Each row is where one point has got to under a steady rotation. How many steps took it there?
The counts run from 0 to 327.
[103,91,93,120,103,116,107,107,88,77,93,97,105,110,113,97,116,117,97,80,98,83,123,93,90,83,107,85,120,97,109,133,101,105,97,101,92,111,101,77,82,111,96,106,117,90,106,116,103,94,89,80,106,96,95,74,102] : 299
[112,79,95,84,112,117,110,102,97,118,70,133,98,111,86,105,116,101,93,120,105,80,99,95,101,78,104,81,112,102,107,120,108,103,79,100,116,92,97,106,95,94,95,102,80,106,108,88,98,102,100,98,89,109,118,110,118] : 95
[102,105,107,85,112,69,90,93,109,98,114,90,98,102,87,112,98,75,105,108,108,134,77,102,96,116,99,101,103,112,101,87,100,107,92,99,115,93,107,113,110,104,111,79,114,113,99,82,111,100,111,101,80,94,74,121,111] : 190
[77,112,85,109,101,106,101,96,122,79,87,94,107,111,109,107,90,98,100,97,95,89,91,97,100,100,99,82,105,114,98,95,97,118,106,109,125,109,114,82,78,75,120,82,107,119,87,101,70,118,94,110,110,105,100,93,102] : 87
[99,104,102,100,93,99,95,91,94,114,100,108,102,108,99,124,84,85,89,101,97,100,83,90,120,88,85,106,89,110,88,67,107,117,87,102,103,84,101,109,107,102,115,70,99,112,101,66,120,115,90,107,108,97,79,119,120] : 259
[82,101,101,100,101,108,80,99,78,126,104,119,98,105,89,89,101,107,89,95,86,94,99,114,116,57,79,99,66,98,105,107,97,117,93,102,106,112,116,97,95,85,96,116,96,89,98,92,83,98,86,101,103,96,93,93,92] : 291
[99,120,117,99,108,91,91,80,88,119,106,102,92,87,90,96,105,92,85,110,99,132,70,112,111,73,71,100,72,105,88,90,93,117,85,88,112,95,104,104,100,106,100,105,101,110,99,90,100,99,93,107,92,104,100,121,101] : 111
[101,105,116,86,100,47,81,97,89,110,130,91,101,103,108,106,98,97,109,92,80,120,102,123,95,102,114,101,80,102,105,77,116,104,109,92,87,114,107,114,105,101,89,109,114,98,96,104,111,100,103,108,90,86,92,110,89] : 255
[87,109,98,110,84,120,100,92,69,110,95,109,103,100,101,91,99,106,87,88,96,77,108,122,125,91,91,105,65,84,93,96,92,113,103,94,87,115,89,102,103,82,100,107,109,90,96,109,89,108,84,101,122,100,91,97,108] : 83
[78,103,98,106,88,112,97,111,110,91,125,85,99,103,101,108,105,93,97,114,93,128,94,86,76,80,86,88,113,121,104,110,90,120,101,90,105,86,114,95,81,121,111,98,120,107,111,86,115,89,123,92,94,98,82,77,80] : 318
[121,99,102,106,89,116,110,96,76,105,75,95,84,98,126,86,106,98,92,96,109,98,115,87,92,97,105,85,119,109,98,116,95,107,105,85,80,100,92,95,82,121,97,113,118,79,108,107,105,94,95,79,119,110,111,74,90] : 118
[123,95,128,95,116,96,106,81,85,113,89,90,90,68,94,102,107,86,98,114,104,110,90,106,105,89,75,110,94,97,71,88,87,94,88,93,106,74,103,117,124,106,94,101,95,110,102,94,105,95,88,103,95,113,122,123,103] : 112
[98,117,104,99,100,71,91,94,118,78,117,73,111,92,118,101,90,101,111,86,99,110,82,93,107,116,121,100,102,91,105,85,105,104,91,90,94,128,84,90,82,100,106,104,129,80,99,119,95,115,108,112,117,103,77,99,87] : 185
[90,116,87,127,96,110,85,95,87,85,113,87,100,103,87,92,104,115,94,88,91,100,71,100,108,78,85,113,86,92,92,106,93,111,80,85,107,102,92,88,85,96,110,84,120,88,95,114,86,116,108,109,115,96,76,98,109] : 231
[117,84,95,88,93,124,101,118,92,125,84,134,100,101,104,93,83,112,102,104,114,70,117,99,106,105,98,99,95,93,112,107,108,89,103,112,109,123,97,102,98,95,83,111,79,78,101,90,108,101,91,97,113,99,114,81,93] : 211
[105,105,85,108,92,119,109,103,104,86,80,95,97,106,89,83,100,105,96,123,104,82,116,87,108,92,105,105,108,107,81,108,101,97,123,113,103,86,97,121,79,93,129,98,100,98,95,114,84,106,119,91,79,107,131,93,113] : 215
[109,92,102,97,114,62,97,106,91,101,119,100,106,109,97,106,116,110,115,89,96,94,108,118,81,121,102,102,98,85,112,101,101,73,109,112,98,118,124,92,130,91,78,87,87,112,76,107,118,104,81,110,84,82,98,116,103] : 288
[128,79,87,104,107,79,100,116,91,90,103,90,100,106,102,92,111,112,109,89,105,101,118,94,91,99,115,86,118,100,117,120,101,93,108,103,78,106,107,79,88,118,110,87,117,85,103,108,102,84,88,77,90,97,97,65,96] : 39
[106,77,112,87,122,77,121,91,94,99,88,93,91,98,97,109,122,88,101,121,99,117,110,113,98,80,108,80,112,111,96,102,106,92,99,99,94,78,115,97,117,101,115,103,93,118,102,81,107,85,83,92,68,109,119,118,112] : 43
[92,103,93,102,96,94,111,90,113,98,97,112,91,109,122,93,105,103,98,93,98,94,77,103,119,94,97,78,101,91,104,94,86,109,97,98,104,99,85,70,66,79,99,104,79,104,112,128,65,111,97,95,115,112,97,94,109] : 36
[94,102,87,119,85,131,114,115,100,83,106,89,112,102,107,109,109,127,108,92,104,82,124,91,86,106,92,101,119,98,107,122,89,74,110,114,96,98,94,91,98,103,90,97,90,96,108,107,108,99,95,94,115,94,94,69,73] : 21
[91,99,105,99,109,107,96,98,79,103,99,111,89,110,102,97,106,92,83,113,104,124,92,111,107,79,79,90,83,98,95,123,101,121,71,87,107,114,108,84,100,100,100,118,99,110,105,88,115,100,92,76,102,109,79,113,110] : 240
[68,99,112,108,95,108,112,97,89,81,105,98,103,106,117,94,114,101,91,95,86,105,112,105,102,72,88,81,92,104,103,125,97,122,102,97,89,101,99,71,86,100,115,111,109,100,109,101,96,81,82,80,101,105,100,79,87] : 170
[124,97,104,108,98,113,124,98,120,88,92,103,97,101,122,110,106,107,103,102,110,85,97,73,97,117,111,86,146,92,102,106,95,87,95,102,104,91,85,81,93,118,104,96,97,100,122,104,107,101,103,94,122,110,102,98,102] : 183
[87,96,111,73,108,72,90,101,85,95,118,108,98,105,108,110,88,92,101,107,98,124,102,111,113,119,104,97,90,89,110,90,98,102,101,106,88,130,102,92,124,104,94,117,105,94,96,87,134,103,85,88,99,102,80,117,112] : 125
[92,103,116,81,101,87,109,102,117,92,99,88,122,92,105,109,111,95,114,107,88,100,116,109,80,114,117,103,104,112,95,91,114,101,119,95,107,102,110,118,116,81,87,91,100,121,88,101,92,98,104,132,88,95,122,122,76] : 140
[98,99,99,90,96,91,113,98,95,99,97,88,100,93,110,103,107,95,111,114,108,90,118,103,90,140,127,92,117,100,92,98,89,82,124,93,78,89,110,101,97,82,88,96,91,109,105,111,88,95,115,114,96,112,122,96,90] : 71
[91,118,100,110,104,123,115,80,98,83,99,106,103,91,102,113,85,106,97,92,122,80,94,100,119,126,85,115,90,89,87,90,95,99,85,106,122,101,88,95,119,88,102,82,85,108,96,99,99,124,94,105,118,104,89,119,118] : 148
[115,88,96,111,100,120,93,105,68,106,103,111,95,99,67,99,111,112,108,113,105,79,121,102,102,93,112,120,92,92,97,102,108,97,103,93,98,81,99,133,125,101,104,77,112,93,90,96,110,106,98,107,90,90,96,113,114] : 15
[73,100,97,88,80,116,105,91,94,110,111,128,92,120,96,114,93,85,84,114,103,98,102,105,106,98,70,90,86,102,90,88,85,114,90,106,116,98,112,99,119,82,95,87,79,115,101,73,102,96,85,102,104,109,91,118,115] : 78
[109,97,122,86,119,79,96,83,86,117,102,109,104,90,121,118,97,96,94,88,101,99,88,117,115,100,98,103,84,84,115,86,108,100,73,87,107,114,86,90,115,94,83,112,96,108,103,88,110,95,68,103,108,101,100,119,101] : 176
[110,86,87,102,106,81,102,115,114,75,110,84,115,100,98,101,110,113,117,97,95,85,124,106,92,125,137,105,117,95,107,104,105,79,119,112,96,112,100,101,112,88,96,91,104,104,86,122,98,98,99,108,79,96,98,99,102] : 219
[111,86,117,107,101,109,116,98,88,103,106,102,98,69,97,102,118,117,111,95,97,87,106,107,118,96,93,113,91,73,106,104,96,65,97,95,99,94,83,106,120,90,92,110,82,100,107,112,104,98,76,119,106,104,117,108,90] : 228
[99,101,105,102,104,92,85,106,101,125,108,111,99,102,83,90,94,101,94,106,85,130,81,101,103,58,73,101,84,115,111,105,95,124,89,97,123,106,114,101,85,108,96,116,107,108,111,84,105,90,102,101,104,87,82,87,83] : 110
[91,109,105,107,109,108,99,92,85,87,98,76,96,86,88,93,120,106,99,100,98,110,116,126,86,95,103,104,87,110,93,122,93,109,110,80,97,104,119,101,108,83,91,100,119,110,84,113,91,105,100,103,79,111,114,103,98] : 24
[121,91,97,105,92,96,108,109,123,109,104,94,102,97,108,96,109,108,107,96,103,97,76,75,102,98,111,98,127,108,100,92,93,94,97,98,95,87,84,89,72,99,107,94,95,96,121,109,78,104,116,124,126,103,98,86,72] : 313
[59,107,100,98,98,103,108,96,118,99,101,111,86,108,109,102,114,101,97,115,94,101,106,113,91,107,93,69,103,104,99,110,79,109,108,95,116,95,124,78,94,75,92,95,83,121,106,92,92,96,96,104,106,106,93,94,102] : 286
